Rotation paths and how fast each direction turns (degrees per step):
Each turn is a multiple of 5 degrees from 10 to 175, or 0.
Each row of a path follows its step; steps can be skipped.
Rotation 1:
step 0: [-75 -15   8  18  -2  17   5  31 -13 -26  21  36  -2 -12   3   9 -31  -7
  -2  46  41   1 -24   7 -21  15 -31  40 -48  12 -52  46 -29  31  14  24
  31 -27 -12]
step 1: [-27   6 -66  29   3  27 -12 -23   7  29  -4   0 -43   9 -34 -12   3 -22
 -12  -9  54  -2  -6 -10  25   3  60 -50  20 -30  33  51 -38  -5  11 -10
  19   9  34]
step 2: [ 15   3   5  22 -26   4 -32  43 -33 -37 -25  29 -15 -70 -10 -25  38 -18
 -41 -19 -51  21  17  23  56 -32   1  42  15  -7  25  12 -17  -1 -26  17
   9  20  -6]
step 4: [-18 -35 -48  34  -2  29 -39  31  23  -8 -16  15  26   9 -45 -19   9  -4
 -18   6  75 -27  35  19 -12 -39   4 -64 -30  -5  23  13  -4 -16  34  -6
  -6 -19  -9]
step 5: [-11  33 -18  28  39 -27 -11  36  24 -35 -26  24 -43  -8 -15  38  42 -42
 -28 -58 -25   2 -22  20  17 -27   1  17 -26 -11   4   2   1  35 -26  36
  47  10  31]
step 6: [ -3 -26   6 -44   2   1 -46 -25 -31  -4  28 -69  19 -11 -45  44  61  28
  18  30 -10  16   8  11  10 -23   8  18  18 -22  -2  34 -52  -4 -25  18
  -6 -20  21]
step 7: [  5 -25  -8  20  -8  26 -28   6 -16 -16  12  38  42  23 -21 -29  -4 -28
  28  -1  50  31  41  -9  -6 -66 -10  10 -24   6 -14  25  12   4  17  20
  46 -20 -82]
step 8: [-27  42 -53  38  42 -19  17  19   4 -24 -33  -7   2  37 -50 -23   9 -40
   5   3  -9  -8 -16  32 -56  12  33   6   3 -49 -20   2 -10  19 -19  20
  33  33  31]
step 9: [  4 -13  -2 -68  -2  71 -23  41  11  -8 -14 -18  23 -23 -31  31  56  13
  -6 -19   0  57   1  33  25  13  20  17 -11 -15   7  22 -39  20  14 -25
 -12  30  18]
step 10: [-45 -29  13 -10  10   7 -23   5  12 -15 -22   8   8   8 -12   9 -16  -8
  49 -30  -6   6  38 -62  16  -2 -23  35  35   0  26  36 -11 -21  -4  61
  64  -5 -52]
step 11: [-15  17 -68  -8   7 -13  10  26  16 -25  29 -23  11 -22 -40 -62   6 -15
 -29  48  44 -42  28  -3 -43   4 -22  21  11 -22 -40  -5 -41   2  -2  12
  18  16   5]
step 12: [  2  39   5  20   1  45  14  34  11  34   8  -6  -4  -9 -40  -6  12  -5
   4 -43  47  43 -39  47  45  13 -31  24 -27 -15  26  42 -14  56  33   8
   5  21  13]
Directions:
[  9  -1  18  13   9  19 -11   8   7  -2   5 -13  -9   2  -1  -9   1   1
 -12 -13  13   4   3   3  -1   6  17   4   8   2  -4  -6   0   1  -6   5
 -15 -11 -18]
140
[  6  -4 -17   0  -3   6  -4  -8   9  -3 -14  -2  -5  -7  10  10   5  13
   0 -13  -6   8 -24  21  10  -2  -3   0  22  -2   4  -7  -5   6  -7  -3
   4   5  -2]
100
[ 14   7  -9 -10  12  -6 -12 -13   2  -9   8   7  14 -10   7   2   5  -2
  -5  -2  -6   2   0 -14  19  15  13   7   0   8   5   8  -5 -17  -2  12
   2  -9   3]
90
[ -1   2  -5   4   5  -5   7   9  -8   2  11  -7   0  -6   9   4  12  22
   2   6  -4   2   0  11  -8  12   3  19  -7   4 -24   0  -9  11   5   7
  -9  -3  18]
125
[ -9  -3  -2 -10   4  -5  -2  14  20 -10   5  -6  -9  -6   1  27   1   0
  -6 -12   7 -10   7  -6 -12   8 -19  -7   1   9   5  -8  -8  -8   8   4
   0  -7   0]
65
[-10  18  13   0   3   9  -8  -9  -3 -11  -2  -6 -12   2   5  -5   8   8
   8   1   0 -14 -10   8  -7  -3   3   3  -6  22   0   7   8 -16   7   5
  15  20  -2]
145
[ -4   5 -10  -1   7  -8  -3   0   1  24   2 -18 -13   5   7  -3 -14  -7
  13 -11 -14   9  -7   0  -7   0   3  -5  -7  -5   8   7   1  -1   5  26
  -1  -5  -4]
155
